The rows below fall into families. The same turns and mirrors carry the whole set onto itself and the rows of a family onto each other. For each named row, which other rows are in its family? Write them in the order they are listed.
These 32 rows form 4 families of 8 rows each.
Pef: [ 1.26 -0.46  0.08 -4.13 -1.66  0.91  2.72 -3.46 -0.26  1.09 -0.63  2.24
 -0.17  0.05]
geda: [ 3.38 -1.21  0.21 -2.53 -0.50 -1.22  2.93 -4.19  0.97 -0.41  0.81 -0.50
  0.73  1.58]
fak: [ 1.41 -0.04  0.85 -4.09  0.59 -1.02  1.31 -3.35  0.58  0.03 -1.83  1.29
  0.83 -0.71]
tifa: [ 1.04  0.26  0.47 -1.59 -0.05  0.38  1.06 -2.58 -0.57 -0.01  2.15  0.31
 -0.40  0.35]
vuv: [-0.01  0.03 -2.52 -3.44 -0.19  0.94  1.17 -3.37 -1.09  1.67 -0.25 -0.19
  0.48 -1.58]
Pufat: [ 1.12 -0.13 -1.40 -2.50  1.17 -1.47  0.78 -3.85  0.09  0.48  0.85 -2.49
  1.29 -0.10]
Dabom: [ 0.80  0.68  1.37 -2.97  1.39 -0.57  1.29 -3.44 -0.26 -0.30 -1.35  1.18
  0.78  0.42]
liku: [ 2.93 -0.73  0.90 -2.49 -0.23 -0.14  3.34 -4.57  0.46 -0.25 -0.59  0.49
  0.21  2.15]
labu: [ 1.07 -0.23  0.29 -3.15  1.04 -1.40  1.24 -2.83  0.61 -0.57 -1.55  0.89
  2.07 -0.25]
fekuf: [ 1.78 -0.11 -0.85 -1.78  1.23  0.02  0.06 -3.61  0.84  0.49  0.04 -2.41
  1.60  0.76]
duzib: [ 1.47  0.42  0.97 -3.13 -0.27 -0.17  0.41 -3.58 -1.22  0.39  1.97  0.70
  0.63  0.69]
vilo: [ 0.96 -1.41 -2.66 -2.97 -0.48 -0.28  3.59 -3.59  1.32  0.67 -1.78 -0.91
  1.77  0.39]
bavob: [ 1.35 -0.78 -2.06 -2.87 -1.71  0.96  2.72 -4.33 -0.57  1.70  1.79 -1.08
  0.38  1.31]
kisef: [ 3.81 -1.01  0.61 -3.39 -0.42 -0.99  2.47 -4.55  1.18  0.06 -0.42  0.01
  0.17  0.86]
vimok: [ 0.01  0.13 -0.31 -3.17 -0.93  1.59  3.02 -3.51 -0.90  1.05 -1.16  2.02
  0.19  0.93]
kufe: [ 2.27 -0.30 -1.02 -1.63  1.62 -0.89  1.73 -4.67  0.12 -0.10 -0.06 -2.47
  0.76  0.77]
zetip: [ 1.00  0.69  0.09 -2.41 -0.13  0.85  1.40 -4.10 -1.87  0.83  1.85  0.09
 -0.60  0.91]
bel: [ 0.83 -0.95 -1.47 -2.82 -0.37  0.83  2.65 -3.51  2.08  1.13 -2.37 -1.11
  1.69  1.46]
rupo: [ 2.24 -0.93 -2.59 -2.78 -1.17  1.01  2.43 -4.61 -0.42  1.71  1.11 -1.49
 -0.16 -0.03]
gino: [ 0.14 -0.52 -0.18 -2.68 -1.58  1.09  3.55 -2.36  0.68  0.60 -0.28  1.62
 -0.24  1.03]
Rok: [ 1.31 -0.86 -1.44 -2.42  0.79 -0.20  3.31 -4.17  1.05  0.13 -2.96 -0.41
  1.57  0.71]
Biben: [ 2.31 -0.65  1.19 -2.65 -0.55 -0.37  2.46 -3.89  1.76  0.30  0.22 -0.90
  0.00  2.52]
Sufu: [ 2.34 -1.46 -1.98 -3.40 -0.25 -0.28  3.02 -4.21  1.54  0.77 -2.35 -0.77
  1.22 -0.17]
suv: [ 1.98 -0.91 -2.00 -1.41 -1.22  2.16  2.12 -3.65  0.22  1.19  1.08 -1.03
  0.69  1.50]
zat: [-0.74  0.60 -2.25 -2.36  0.97  0.81  1.33 -3.68 -1.30  1.12 -0.49 -0.97
  0.76 -0.59]
fivu: [-1.08  0.15 -1.86 -3.53 -0.26  0.74  1.10 -2.96 -0.87  1.53 -0.55  0.30
  1.64 -0.54]
fuv: [ 2.41 -0.51 -1.78 -2.67  1.06 -0.94  0.91 -4.47  0.38  0.59  0.00 -2.44
  0.88 -0.76]
voz: [ 1.39 -0.87 -0.34 -3.52 -1.89  0.95  3.20 -3.31  0.00  0.73 -0.69  2.26
  1.11  1.13]
Lipip: [-0.21  0.28  1.02 -3.00  0.90 -0.96  1.42 -2.43  1.31 -0.08 -1.30  0.22
  0.68  0.31]
rir: [ 1.48 -0.75 -2.70 -1.90 -0.71  1.29  3.40 -4.70 -0.47  1.27  0.26 -1.62
  0.10  1.15]
kovit: [ 1.38  0.45  0.23 -3.47 -0.44  0.24  0.63 -3.67 -1.41  0.94  1.65  0.65
 -0.52 -0.52]
lel: [-0.54 -0.07 -2.19 -1.75  0.22  1.62  1.09 -2.16 -0.29  0.74 -0.50  0.03
  1.28 -0.71]

Which other rows belong to the same family as voz? geda, Pufat, labu, duzib, vilo, bavob, fivu
Which other rows belong to the same family as Rok? Dabom, liku, vimok, kufe, zetip, zat, rir
Which other rows belong to the same family as tifa? fekuf, bel, gino, Biben, suv, Lipip, lel

